Each row has a name. Each question is about the rows just above it. Places in a row count from 1.

[171 169 150 121 148  78 184  91]  (111)
[135 121 134 139 135 118 157  92]  (109)
[170 150 150 150 139 170 150 170]  (64)
Go on from [171 169 150] to the end of its row.  [121 148  78 184  91]
The rest of the row after [169 150 121 148]:  [ 78 184  91]
Places of [170] in row (64):  1 6 8
The rest of the row after [150 150 150 139]:  [170 150 170]

[141 116 125 115  84 132  95  94 105 102 137 126 116 118 126 101 110 104
 117 141  94  96 113  95  91 158  84  96 124 137 144  97 126  97  96]  (27)
[144 115 126 114  81 134  94  92 104 100 138 127 115 119 126  95 105 104
 116 142  93  94 112 153 157 120  95 112 117 165 151 150 172  97 142]  (15)
[139 102 151  75  96 133 148  98 128  96 112 159  91 143  88 101  76 123
  88  88 136  94 158 116 111 148 129  73 102 128  93 168  83 117 150]  (122)
[135 102 149  79  99 131 145 102 129  98 113 157  92 139  91 101  81 124
  91  85 134  94 152 119 114 140 127  76 100 127  93 165  87 116 149]  (51)
[160 142 173 161 146 164 140 167 172 146 183 186 149 144 174 134 174 176
 170 116 139 125 128 172 176 131 127 140 137 172 161 166 182 126 161]  (34)
[144 115 126 114  81 134  94  92 104 100 138 127 115 119 126  95 105 104
 116 142  93  94 114  94  88 162  82  93 125 139 145  98 126  96  96]  (147)
[142 115 125 115  82 133  95  93 104 101 137 126 115 118 125  96 106 104
 116 141  94  95 113  94  89 160  83  95 124 137 144  97 126  97  96]  (60)
[113 136  97  97 132 106 154  97  95 130  68  78 121 144  78 152  78  87
  86 172 152 164 174  94  86 161 172 133 142  91  98 116  64 168 120]  (124)
[144 115 126 114  81 134  94  92 104 100 138 127 115 119 126  95 105 104
 116 142  93  94 105 153 157 120  95 112 117 165 145  97 126  97 142]  (180)
[135 102 149  79  99 131 145 102 129  98 113 157  92 139  91 101  81 124
  91  85 134  94 152 119 157  78 164 145 114 104  91 155 113 147 154]  (151)
[100 125 123 123 162 111 155 152 143 141 104 123 124 128 113 147 134 142
 124  92 155 146 135 153 158  80 165 144 114 105  92 157 112 148 155]  (68)
[135 116 119 118  89 128  94  97 104 105 133 119 117 115 126 100 110 104
 118 140  95 100 109  97  93 150  87 102 124 132 141  94 126  99  95]  (196)
Go on from [100 110 104] to the end of its row.  [118 140  95 100 109  97  93 150  87 102 124 132 141  94 126  99  95]
Go on from [158  84] to the end of its row.  [ 96 124 137 144  97 126  97  96]

[146 114 134 146 109] = (154)
[146 129  78 137  98] = (165)
[141 112 132 141 111] = (74)
[140 131 121 142 119] = (25)
[149 130 121 139  97] = (45)
[ 98 130 107  97 130] = (174)
[142 132 121 142 119] = (142)
[139 113 131 139 112] = (205)
[143 143 134 134  98] = (137)
[ 79 103 134 146 108] = (32)
[ 77 104 118 142 151] = (203)
Places of [143] in row (137):  1 2
Every place of [79] in (32):  1
After [ 79 103], its row goes on with  [134 146 108]
Go on from [130 121] to the end of its row.  [139  97]
Go on from [ 78 137] to the end of its row.  [98]
Go on from [118 142] to the end of its row.  [151]
After [140 131 121], its row goes on with  [142 119]

[121 105 125 133 144 127 138 114 137 121 135] = (56)
[171 132 125 136 142 142 171 171 136 171 132] = (30)
[118 129 138 127 172 133  78 150 105 171 132] = (55)
The rest of the row after [132 125 136]:  [142 142 171 171 136 171 132]
At which places does (30) hold [132]?  2 11
After [133 144], its row goes on with  [127 138 114 137 121 135]
At which places does (30) hold [171]?  1 7 8 10
Every place of [142] in (30):  5 6

[162 117  99 126 116 114 170 140 108 165 108 144 102 126 144 132 103 123
  95] = (50)
[128 145 147  96 131 149 160 131 103 144  92 128 111 122 152 177 120 165
  77] = (54)
[151 131 131 115 136 114 148 133 127 160 106 131 109 134 125 107 119 117
  89] = (104)
[104 132 116 101 173 141 122 132 137 164  74 132 100 123 152 132 132 129
  75] = (152)
[162 134 128 110 146 153 125 129 103 166  85 133 114 129 131 116  99 144
  97] = (39)
[154 146 129 116 170 155 154 150 111 171  88  88  92 104  95 146  96 137
  87] = (63)
[132 150 109 118 136 129 144 136 102 154 136 140 111 108 136 157 123 134
  93] = (38)
[142 128 106 110 126  92 147 108 124 157 108 117 116 172 136 105 133 142
  65] = (61)
Places of [132] in row (152):  2 8 12 16 17
At which places does (104) hold [131]?  2 3 12
The rest of the row after [122 152]:  [177 120 165  77]
Every place of [136] in (38):  5 8 11 15

[134 138 155 125]  (36)
[ 90 138 156 126]  (42)
[ 90  98 154 125]  (120)
At which places does (36) hold [138]?  2
After [134 138], its row goes on with  [155 125]
The rest of the row after [138 156]:  [126]
The rest of the row after [134 138 155]:  [125]
Whose row is [ 90 138 156 126]?  (42)

[119 129 146 136 149 117  99 120 110 119 122 139 120 135 146 135 112 151
 142 117 129 120 152 130 122 127 136 123 162 119 131 137 128  99 123 148
 128 140 127 146 135 131 158 134 115 129 103 131 123 134 112 129 139 118
 136 132 149] -> (6)
[121 127 144 135 146 118 100 122 111 119 124 140 123 135 145 134 113 147
 142 119 129 124 150 132 123 128 134 121 161 119 132 136 128 101 123 147
 129 138 126 144 134 128 157 133 117 129 106 130 123 134 111 131 140 118
 136 131 149] -> (114)
[131 128 116 120 114 138 148 134 142 134 131 120 132 123 115 132 119 111
 118 136 128 132 111 126 133 128 123 133 103 134 125 120 128 147 130 116
 127 120 129 117 125 127 107 123 139 127 145 125 131 123 139 123 121 136
 122 125 110] -> (62)
[134 128 116 122 113 139 149 132 143 133 131 119 134 121 114 123 139 112
 117 135 127 132 110 127 133 127 124 134 101 135 125 121 126 149 133 113
 127 120 128 116 124 128 106 123 137 127 147 125 135 124 141 124 118 135
 124 125 112] -> (140)
[124 128 136 133 140 119 111 126 114 121 126 134 124 132 140 131 119 141
 137 123 128 124 143 129 125 128 130 125 149 122 130 132 127 110 125 139
 128 132 127 135 131 128 145 131 120 129 115 130 125 131 118 130 136 123
 131 129 140] -> (83)
[115 127 154 139 115 111  86 120 102 115 121 127 117 140 155 137 106 159
 149 114 129 116 163 131 120 129 137 119 178 113 135 140 105  88 121 155
 130 127 124 151 137 130 173 106 108 128  93 132 120 134 105 135 144 111
 139 106 162] -> (79)
The rest of the row after [134 121 114]:  [123 139 112 117 135 127 132 110 127 133 127 124 134 101 135 125 121 126
 149 133 113 127 120 128 116 124 128 106 123 137 127 147 125 135 124 141
 124 118 135 124 125 112]
Every place of [120] in (62):  4 12 32 38
After [138 148], its row goes on with  [134 142 134 131 120 132 123 115 132 119 111 118 136 128 132 111 126 133
 128 123 133 103 134 125 120 128 147 130 116 127 120 129 117 125 127 107
 123 139 127 145 125 131 123 139 123 121 136 122 125 110]
Places of [106] in row (79):  17 44 56
Places of [127] in row (79):  2 12 38

[144 148 126 132 109 143 139 139 123 126 110 118 139 110 110 128 147 123
 118 150]  (136)
[131 132 128 129 125 132 130 130 127 128 125 127 131 124 125 128 132 127
 126 132]  (31)
[120 163 107 167 111 118 126 146 101 104  92 118 174 149 101 118 129 118
 129 124]  (19)
[132 145 137 140 119 145 133 139 133 136 108 111 141 104 116 148 118 111
 122 157]  (94)
[141 150 118 137 108 134 137 140 115 117 108 121 147 124 107 117 150 127
 121 138]  (88)
[115 150 136 160 124 136 123 140 129 131  99 109 155 116 117 156  92 103
 128 152]  (138)
[105 158 123 175 123 123 118 144 115 118  91 112 173 138 111 146 151 127
 132 137]  (3)
Places of [127] in row (31):  9 12 18
Go on from [150 127] to the end of its row.  [121 138]

[125 153 128 115 125 126  96  86  88  97 108 121  90 182 128  97 149 139
 126 117 111 111 133 113 107  88 110 143 137 136 122 146 132 134 137 132
 142 141 111 106  96 125 155] -> (93)
[125 153 127 115 126 127  97  87  88  96 109 121  91 181 128  98 149 139
 124 117 111 111 133 113 106  88 110 143 136 136 122 145 133 133 137 131
 141 141 111 107  96 125 154] -> (98)
[124 153 128 116 126 127  99  90  91  98 112 123  95 180 128  98 146 139
 127 117 113 111 133 115 107  91 110 143 137 135 122 145 130 134 137 130
 143 142 111 107  98 127 151] -> (37)
[125 154 128 114 125 126  94  85  87  96 106 121  88 183 133  96 151 139
 125 133 110 111 134 111 133  87 110 144 137 136 122 147 133 134 138 132
 141 141 109 105  96 126 157] -> (46)
[124 153 127 116 126 127  98  89  90  97 110 122  93 180 128  98 147 138
 126 118 112 110 133 115 107  89 111 143 136 136 121 144 131 133 137 131
 142 141 111 107  98 126 152] -> (144)
[125 155 127 113 125 125  94  83  87  95 105 121  87 183 128  95 151 139
 124 117 111 110 135 111 105  87 110 144 136 136 121 146 133 133 137 132
 141 140 109 105  95 126 158] -> (2)
[124 153 127 115 125 127  97  88  90  97 110 122  93 180 129  97 148 138
 126 117 112 110 133 115 106  90 110 143 136 136 122 145 131 133 137 131
 141 141 110 107  96 126 154] -> (139)
[124 153 128 114 125 125  95  85  87  96 107 121  89 182 127  95 150 139
 126 117 110 111 134 112 106  87 110 144 137 137 122 146 132 133 137 133
 140 141 110 106  96 125 155] -> (13)
Places of [133] in row (46):  15 20 25 33
The rest of the row after [125 126  96]:  [ 86  88  97 108 121  90 182 128  97 149 139 126 117 111 111 133 113 107
  88 110 143 137 136 122 146 132 134 137 132 142 141 111 106  96 125 155]

[122 122 126 132 116 133 128 140 122 129 106 116 109 133 120 131 154 152
 100 103 106 121 139 176 131  87 108 125 139 117 148  83 115 129 121 147
 171  83 167 149 124 126 125] -> (22)
[ 92 126 130 145  93 150 128 137 137 119 112 110 112 126 121 115 159 138
 102 114  86 112 136 160 138  99 109 146 169 115 138 123 119 128 129 141
 159  95 152 153 118 136 127] -> (33)
[151 148 127 120 152 108 142 132  95 143 130 103 142 114 116 136 123 156
 116  94 118 131 130 140 148 120 108 141 115 137 139 143 138 114 111 141
 142  86 169 140 129 133 148] -> (81)
[128 117 109 135 119 132 129 117 111 152  82 105 111 126 138 147 135 134
 118 104 134 142 103 121 127 112  86 149 124 121 138 139 119 128 144 125
 145  99 130 152 134 135 144] -> (44)
[129 132 118 131 126 123 130 118 110 138 142 115 139 119 128 125 122 121
 128 116 119 123 111 111 142 128 106 110 135 137 130 133 124 124 128 122
 133 113 133 133 114 124 137] -> (73)
Places of [83] in row (22):  32 38
Every place of [128] in (73):  15 19 26 35

[133 146 134 133 184 184 133 184 133 184 101] = (117)
[ 90 159 183 138 138 117 135 114  99 131 168] = (123)
[111 149 121 140 129 149 137 149 131 117 131] = (35)
Places of [138] in row (123):  4 5
At which places does (117) hold [184]?  5 6 8 10
At which places does (117) hold [133]?  1 4 7 9
After [111 149], its row goes on with  [121 140 129 149 137 149 131 117 131]
At which places does (35) hold [149]?  2 6 8

[151 151 148 145 142 138 136 135 124 124 121 117 173 100  96  90  89 154
  85  83  79  81  84  90 154 103 108 116 122 133 142 150 154 164 166 166
 172 167 173 167 163 164 160 157]  (130)
[149 162 164 168 174 168 173 171 172 162 160 158 152 150 143 143 142 139
 138 136 133 128 123 118 112 105  99  95  91  85  81  85  81  81 101 104
 115 123 130 138 147  93 159 166]  (80)
[108 106  99  93  89  88  84  80  82  81  88  83  96 101 110 115 123 132
 138 151 151 160 166 171 170 176 170 168 164 163 154 156 151 149 144 145
 137 134 136 130 128 126 153 115]  (92)
[149 162 164  94 174 168 173 171  85 122 160  85 152 150 143 143 142  85
 138  94 133 128 123 122 112 105  99  95  91  94  81  85  81  81  86  88
  94 101 104 113 122 127 137 147]  (78)
Every place of [94] in (78):  4 20 30 37
At which places does (130) hold [154]?  18 25 33
Every place of [85] in (78):  9 12 18 32
Every place of [121] in (130):  11

[161 119  87 157 101 114  93 164 153 106 145 151  90 168 140 106 140] : (7)
[ 86  99 110 108 152 158 138 179 139 132  96  87 105 146  93 138 110] : (103)
[174  99 109 143  99  84  94  98 132 109 115 168 145 149 167 109 174] : (82)
[189 152 110 154  88  77  81 108 141 116 152 179 133 163 139 106 153] : (131)
[ 94  97 100 116 145 116 130 150 133 116 156  93 116 156  95 132 113] : (20)
Go on from [ 99 110] to the end of its row.  [108 152 158 138 179 139 132  96  87 105 146  93 138 110]
At which places does (7) hold [151]?  12
Places of [109] in row (82):  3 10 16
After [132 109], its row goes on with  [115 168 145 149 167 109 174]
At which places does (20) hold [116]?  4 6 10 13
The rest of the row after [140 106]:  [140]

[135 153 149 144 119 127 120 117  82 116 136 125 135 138 116 151 120 153
 143 143 144 119 144 145 129 116 144 135 133 126 103 129 125 133 136 115
 111 130 133 128 143 130 152 120 153 127  94 141 128  85 123 126  90 149
 111 147 143 118 115]  (71)
[135 153 149 144 143 109 129 117  82 116 136 125 135 138 116 151 120 153
 143 143 144 119 156 145 129 116 144 135 133 126 103 129 125 133 136 115
 112 130 133 128 143 130 152 120 153 127  94 141 128  85 123 126  90 149
 116 103 110 118 136]  (41)
[117 131  95 155 144 109 147 137 169 131 120 127 152 138 113 128 136 103
 108 116 106 147 151 115 120 114  98 138 126 110 133  92 104 115 148 150
 138 129 157 142 112 127 122 127 115 135 164 118 118 160 116 122 150 141
 110 147 143 118 134]  (89)
After [144 109], its row goes on with  [147 137 169 131 120 127 152 138 113 128 136 103 108 116 106 147 151 115
 120 114  98 138 126 110 133  92 104 115 148 150 138 129 157 142 112 127
 122 127 115 135 164 118 118 160 116 122 150 141 110 147 143 118 134]
Every place of [128] in (71):  40 49
Go on from [110 147 143 118] to the end of its row.  [134]
Go on from [151 115] to the end of its row.  [120 114  98 138 126 110 133  92 104 115 148 150 138 129 157 142 112 127
 122 127 115 135 164 118 118 160 116 122 150 141 110 147 143 118 134]
After [125 133 136 115 111], its row goes on with  [130 133 128 143 130 152 120 153 127  94 141 128  85 123 126  90 149 111
 147 143 118 115]

[121 133 126 122 131 131 116 133 126 120 141 128 128 133 130 145 107 121
 119 120 142 119 133 125 151 128 121 141 128 145 123 131 118 128 123 113
 127 128 131 111 133 119 132] : (128)
[142 125 141 134 124 120 131 120 117 131 123 126 103 151 137 106 140 126
 127 142 130 146 122 150 153 125 132 122 119 141 133 137 130 127 129 100
 104 116 112 114 125 130 126] : (24)
[ 98 127 133  85  97 129 174  84  75 109 109 126 103 150 142 168 190 127
 102 134 145  99 133 129 133 140 145 133 110 116 135 133 137 141 131 100
 141 148 126 156 129 117 130] : (53)
[128 127 129  85  97 129 174  84  75 109 109 126 103 150 142 110 190 127
 150 134 150 110 110 129 133 129 145 133 110 117 150 133 110 141 129 100
 104 115 153 129 135 143 121] : (101)
Places of [133] in row (128):  2 8 14 23 41
Every place of [129] in (101):  3 6 24 26 35 40
Go on from [118 128 123 113] to the end of its row.  [127 128 131 111 133 119 132]
After [117 150], its row goes on with  [133 110 141 129 100 104 115 153 129 135 143 121]
Every place of [150] in (101):  14 19 21 31
Go on from [129 100 104 115] to the end of its row.  [153 129 135 143 121]

[123  86  76  76  76  76  86]  (59)
[115 100 100 159 159 100  99]  (163)
[183 155 109 133  86  94  98]  (146)
[138  94  94 133  77  85 138]  (106)
[ 77  77 109  77  77 109 159]  (162)
[153  77 156  83  77  97  90]  (49)
[153  77 156  83  93  85  90]  (177)
[183 155  77  90 156  93 159]  (134)
After [77 85], its row goes on with  [138]
At which places does (162) hold [77]?  1 2 4 5
The rest of the row after [159 159 100]:  [99]
Places of [100] in row (163):  2 3 6
Every place of [97] in (49):  6
At which places does (59) hold [76]?  3 4 5 6
Every place of [94] in (106):  2 3

[157 113  77 147 147  98 176 132] : (9)
[ 97 121  97  97  91  98 165  97] : (135)
[158 113  77  73 147  98 176 133] : (127)
[110 156  72 130 148 111 175 175] : (75)
After [157 113  77 147 147], its row goes on with  [ 98 176 132]
At which places does (135) hold [97]?  1 3 4 8
At which places does (75) hold [72]?  3
After [158 113  77  73 147], its row goes on with  [ 98 176 133]

[161 135 128 145 102 127  91 139 106 126 123 121 110 142 122 127 124 128
 119 141 144 140] = (76)
[163 134 128 147  73 122  90 129 106 124 125 122 108 142 119 131 120 157
 125 143 117 142] = (110)
[140 130 131 128 140 144  92 116 135 121 136 137  95 138 117 116 130 161
 123 142 119 141] = (125)
[147 126 133 129 102 126  91 114 126 125 126 133  98 137 119 119 126 157
 125 143 114 142] = (105)
[163 134 128 147  73 122  90 129 106 124 125 122 108 142 119 131 120 130
 118 138 144 136] = (65)
The rest of the row after [120 130 118]:  [138 144 136]
Places of [126] in row (105):  2 6 9 11 17
Go on from [122 127] to the end of its row.  [124 128 119 141 144 140]
After [102 127  91], its row goes on with  [139 106 126 123 121 110 142 122 127 124 128 119 141 144 140]
Go on from [127  91 139] to the end of its row.  [106 126 123 121 110 142 122 127 124 128 119 141 144 140]
The rest of the row after [123 121 110]:  [142 122 127 124 128 119 141 144 140]
After [137  95], its row goes on with  [138 117 116 130 161 123 142 119 141]

[ 84 109 106  97 101 122  84 122  84] -> (66)
[ 98 137  96 136  96 125 101  96 150] -> (112)
[ 95 106 106  84 100 126 101 106  83] -> (100)
Places of [84] in row (66):  1 7 9
Go on from [106 106  84 100] to the end of its row.  [126 101 106  83]
At which places does (112) hold [96]?  3 5 8
At which places does (66) hold [122]?  6 8
The rest of the row after [126 101]:  [106  83]
Every place of [83] in (100):  9

[114 136 138 146 119] : (200)
[122 122 114 153 143] : (184)
[116 115 131 128 131] : (67)
[112 139 139 143 116] : (161)
[133 117 132 135 131] : (194)
[116 133 137 133 120] : (116)
[132 114 132 137 132] : (191)
[140 110 133 131 132] : (170)
[140 111 132 128 132] : (119)
[118 132 137 143 120] : (150)
[117 142 117 117 142] : (182)
At which places does (191) hold [132]?  1 3 5
Places of [117] in row (182):  1 3 4
After [118 132 137], its row goes on with  [143 120]
Places of [111] in row (119):  2

[158 183 139 163 148 165] : (87)
[148 186 155 164 147 179] : (57)
[136 136 136 161 136 136] : (95)
Every place of [164] in (57):  4
Go on from [186 155 164] to the end of its row.  [147 179]
Go on from [161 136] to the end of its row.  [136]
Every place of [136] in (95):  1 2 3 5 6
Every place of [139] in (87):  3

[138 149 147 108  73 137 142 106]  (166)
[112 111 144 141 131 111 123 143]  (207)
[111 110 142 130 135 111 123 144]  (58)
[104 116 129 103 155 155 155 110]  (107)
[139 124 138 111 128 139 146 116]  (47)
[107 105 146 144 139 107 123 147]  (5)
[106 106 145 144 138 109 123 146]  (186)
[116 110 138 138 152 116 147 143]  (160)
[112 110 143 142 137 112 123 144]  (197)
[136 150 108 130 107 133 113 121]  (96)
[146 141 142 141 146 141 146 146]  (201)
At which places does (107) hold [103]?  4
The rest of the row after [135 111 123]:  [144]
Places of [130] in row (58):  4
Places of [146] in row (201):  1 5 7 8
Go on from [145 144 138] to the end of its row.  [109 123 146]
At which places does (107) hold [129]?  3

[115 170 181 182] -> (17)
[ 92 178 167 185] -> (43)
[115 170 181 181] -> (118)
Whose row is [115 170 181 182]?  (17)
Every place of [181] in (118):  3 4
Go on from [ 92 178] to the end of its row.  [167 185]
Go on from [ 92 178 167] to the end of its row.  [185]

